Rows are one point carried round by a steady rotation, each followed by how many steps it has turned.
The counts run from 0 to 1002.
-4,-7,11,-8,-7,-8,-10,5,-10,-22,-2,5,18,0,0,1,14,18,-6,-7,0,-3,11,10,17,-9,4,3,-14,1,-4,6,-10,6,7,1,-6,-3,-4,-15,-20,3,1,2,6,0,4,-6,1,10,-20,5,-10,7,-36,15
698
10,-15,12,-1,-7,3,-7,3,11,-13,3,14,7,-10,-5,-6,11,15,-13,16,-7,11,-2,18,23,-9,7,-11,2,3,-3,5,-14,8,8,7,-7,5,9,-20,-16,3,10,-4,0,0,-8,-3,-1,17,-16,-5,0,13,-20,14
682
10,0,14,4,-5,-2,-7,-4,-10,-15,-6,1,14,1,-14,-11,7,7,-19,3,-1,7,7,13,24,3,3,11,-5,10,5,12,-17,-2,13,11,-12,2,-9,-15,-23,3,0,10,10,5,15,0,-6,15,-1,6,-20,-1,10,17
936
14,6,15,5,3,-6,-16,7,2,-10,2,-3,8,-3,-19,1,12,11,-1,7,-4,-3,8,10,17,5,19,5,-2,4,7,12,-15,14,4,10,-1,6,-12,-8,-7,17,-3,24,12,3,-1,-11,11,14,-7,10,-16,15,-15,14
589
16,-5,18,7,-1,-7,-9,9,4,-10,5,7,12,5,0,-3,11,10,6,3,2,-2,3,17,15,-10,24,8,-7,7,7,4,-12,3,-3,3,-10,11,-1,-19,-8,16,9,15,7,-3,-6,-6,-2,14,-15,9,-4,12,-27,11
221
2,2,-2,14,10,3,-16,8,3,-15,-7,-8,16,-15,-8,-9,11,9,-6,24,-4,5,8,19,14,-5,1,-1,-1,6,6,18,-17,11,10,10,-12,-5,1,-20,-8,13,2,6,-1,12,2,4,-6,8,9,-3,-4,19,-14,11
980
7,-7,12,-1,-11,4,4,3,2,-17,2,9,22,-12,-8,-3,13,2,-14,9,-3,-4,7,5,16,-4,-8,-3,-12,2,-7,6,-26,9,11,4,-15,-5,1,-24,-24,-2,13,-5,7,-7,0,3,-9,14,-6,7,0,10,-2,19
457
18,6,8,-9,1,-5,-12,3,16,-7,9,-10,7,-17,-19,1,13,4,-4,13,-6,-8,7,16,16,-8,2,-4,8,2,0,4,-13,20,4,6,-6,12,6,-15,-7,11,10,8,10,-7,-18,-3,2,18,-6,1,-1,20,-6,21
836
28,-11,13,10,-7,6,-9,0,10,-17,6,-2,15,-9,-6,-13,5,8,0,12,4,4,-9,15,7,-9,10,-4,-2,18,9,13,-11,-2,11,-1,-25,7,2,-19,-18,8,7,-2,5,-1,-7,-4,-1,10,-10,3,-9,10,-4,17
61
15,-15,7,10,-4,3,-10,-7,8,-12,-6,4,12,-8,-4,-11,4,15,-11,12,-7,13,-3,25,21,-13,7,-8,10,10,-1,8,-6,1,8,5,-13,8,10,-17,-22,5,2,0,-1,9,-3,3,0,11,-10,-9,-13,8,-16,14
501
17,-6,2,14,-1,-5,-9,5,-2,-11,-3,-8,10,-1,-19,1,-4,10,-11,14,2,2,4,25,8,-5,19,9,3,13,8,9,-14,2,6,7,-7,9,5,-6,-9,14,-7,18,-3,-8,-10,-5,-3,18,-2,4,-11,11,-14,25
952
12,-7,11,-12,1,-1,-18,-4,-4,-25,1,-7,8,-13,-19,4,12,13,-9,16,-6,-5,1,9,11,-13,7,-6,0,-3,5,12,-13,15,12,7,-8,-2,-1,-2,-9,7,0,-2,-3,3,-9,-12,10,9,-9,-2,-9,20,-18,16
332
5,-6,8,-1,-1,-5,-13,-2,-3,-20,-3,-12,13,0,-7,-3,8,21,-7,8,-5,-4,-5,27,10,-17,11,4,10,12,1,4,-5,-3,11,0,-12,7,12,-6,-14,9,-5,0,-7,1,-11,-10,1,12,-7,-3,-11,15,-26,22
700
11,3,15,-2,-6,-8,-6,3,-3,-19,-2,-15,22,-3,-19,2,10,7,-8,-3,-1,-17,7,17,2,-6,3,9,3,13,-2,2,-15,0,8,-3,-12,6,3,-9,-13,10,0,6,9,-6,-7,-6,2,16,1,9,-11,13,-6,34
266
8,-2,10,20,4,4,-8,0,5,-7,-2,5,14,-3,-3,-15,9,11,-5,19,-6,8,-2,21,25,2,11,5,0,8,5,10,-21,2,7,14,-14,3,0,-22,-19,11,1,12,6,11,4,3,-9,8,1,-1,-10,12,0,7
405
8,-5,11,-6,-2,-5,-16,-2,-7,-23,1,-17,14,-3,-16,0,10,20,-10,4,-4,-10,-4,16,7,-5,10,2,5,8,4,9,-10,4,14,0,-8,2,0,1,-13,6,-9,3,0,2,-10,-16,10,10,-10,0,-19,16,-16,26
706
3,-3,5,16,-3,6,-3,11,1,-10,8,6,19,-9,-1,-12,10,13,-7,12,5,3,-6,14,17,4,3,2,-9,8,1,7,-22,2,17,4,-16,-6,-5,-29,-25,2,2,-3,6,0,0,-4,-8,10,-6,3,-3,9,-16,13
50
22,-9,13,1,-10,1,-5,6,8,-12,5,6,6,-13,-13,-8,3,4,-13,13,-1,5,4,15,12,-14,0,-3,1,5,3,7,-14,7,7,4,-13,9,5,-25,-12,2,12,-5,-1,-12,-9,2,-4,27,-8,1,6,10,-7,20
87
11,-2,26,-7,-2,-9,-9,10,3,-17,3,9,7,3,-8,-1,19,10,-2,1,-4,-6,1,10,19,-5,21,6,-10,3,6,3,-17,9,-1,5,-2,8,-5,-10,-4,14,10,13,11,-1,-8,-16,4,18,-17,12,-6,12,-19,15
27
7,-1,1,5,-1,-3,-5,-8,-7,-3,9,-2,13,-4,-11,-12,4,9,-15,7,4,5,6,15,33,-1,1,12,-2,1,2,6,-21,5,14,20,-10,3,-7,-25,-31,0,-5,7,5,-5,3,2,-7,12,-7,2,-13,6,5,9
367
14,-3,17,-15,2,-3,-17,3,3,-26,9,0,2,-7,-11,-7,13,12,-8,12,0,0,-8,9,15,-18,8,-4,-2,2,9,9,-9,13,11,2,-11,3,2,-13,-7,6,12,-8,-1,3,-12,-14,2,17,-17,-2,-3,16,-16,13
901
20,-1,13,9,0,-4,-17,9,7,-12,-1,1,6,-7,-10,-1,7,6,5,7,2,2,14,12,10,-10,17,2,-7,4,10,16,-7,13,-1,5,-6,12,-6,-17,-3,16,6,17,3,-3,-1,-3,8,15,-13,5,-8,13,-28,11
971
0,3,16,16,2,2,-7,-1,-6,-14,-9,3,17,3,-4,-13,15,12,-6,13,-8,2,4,18,25,1,10,9,-3,3,5,13,-21,-1,6,16,-13,0,-6,-20,-13,9,6,9,4,15,13,3,-4,7,6,1,-9,12,0,8
593
21,-14,6,-4,-2,-4,-12,-16,-7,-22,1,-17,16,-1,-9,-3,5,5,-5,6,3,-2,6,15,11,-21,12,9,-4,9,8,10,-11,3,8,5,-20,6,7,-6,-18,12,-2,7,-3,-4,-4,-6,-1,7,-13,-2,-17,11,-10,16
351
-1,12,16,0,-8,-4,1,-2,5,-5,-3,-3,19,-6,-7,-10,15,10,-12,-4,-12,-8,9,17,24,0,-4,10,5,5,-5,0,-16,0,5,6,-9,8,-1,-27,-22,3,6,6,16,2,4,3,-3,17,3,3,-10,9,0,22
652
13,-7,11,4,-8,4,0,-9,11,-14,-8,-3,20,-9,-9,-8,9,4,-15,9,-10,8,4,17,19,-4,-3,-6,5,8,-5,8,-18,2,5,6,-16,3,7,-19,-25,3,6,5,13,7,2,9,-6,8,-4,-3,-15,7,9,18
657
14,7,15,-10,-2,-9,-16,-4,-8,-16,3,-12,11,-1,-24,-3,6,7,-13,-1,-1,-4,6,10,18,-2,10,11,-1,4,9,9,-12,7,12,6,-4,6,-12,-3,-12,10,-2,15,10,-4,2,-10,8,19,-7,10,-20,8,2,21
744
1,7,21,-1,2,-9,-12,17,4,-14,1,8,12,4,-1,-4,20,10,2,0,0,-5,9,11,22,-3,16,9,-12,4,5,7,-13,9,-1,6,-4,6,-10,-23,-5,16,9,17,14,4,3,-8,0,16,-11,11,-7,12,-24,10
220
5,-9,7,7,-6,4,-10,-7,-8,-13,6,6,16,-7,-5,-10,6,16,-12,6,1,5,0,9,24,-4,-2,-1,-5,2,1,9,-16,3,22,9,-12,-6,-8,-21,-34,-5,-6,-5,-1,-1,6,-4,0,4,-12,-2,-11,6,-15,11
522
21,0,11,1,-2,-6,-10,3,9,-10,9,-7,13,-9,-5,-5,11,1,10,0,4,-10,12,11,8,-19,10,5,-6,5,3,7,-10,11,-1,0,-15,13,3,-26,-10,14,14,7,4,-11,-10,-2,4,15,-13,3,-2,16,-23,14
816
15,-7,16,12,-6,8,-4,-11,1,-19,-2,-2,24,-11,-1,-12,14,3,-1,12,-5,-3,4,11,14,-10,1,0,-3,5,2,13,-21,1,7,8,-24,0,-1,-26,-23,6,10,-2,2,3,3,6,-4,2,1,-2,-6,15,6,11
812
2,6,-1,-10,9,-4,-23,0,-3,-13,2,-10,10,-12,-6,-8,12,7,-4,1,3,7,14,7,26,-9,-5,5,-8,0,5,15,-10,15,14,8,-9,-3,-10,-21,-20,4,0,8,13,7,9,0,-2,9,-9,-1,-17,7,-16,5
348
8,11,13,-2,-8,-6,-5,1,6,-10,-3,-8,19,-11,-15,-6,12,6,-13,-6,-9,-7,10,11,20,6,-5,2,5,7,-4,7,-13,7,9,0,-5,5,-9,-17,-20,5,1,11,23,5,6,1,3,14,0,6,-17,7,0,27
465
1,-3,9,-7,-6,-6,-5,2,-18,-19,7,3,15,-1,-9,-4,7,6,-15,0,6,-2,11,7,21,-6,1,14,-18,1,1,7,-22,6,15,8,-11,-5,-10,-20,-25,-1,2,-1,3,-12,7,-4,-6,15,-10,8,-8,1,-7,16
736
14,-2,15,4,1,6,-6,4,3,-15,7,5,11,-16,-5,-7,16,5,2,22,-3,-4,4,7,16,-10,5,-1,-8,-1,6,12,-23,11,8,11,-18,-1,-1,-26,-9,6,15,-6,-4,-2,-7,0,0,12,-4,-1,10,23,-10,10
805
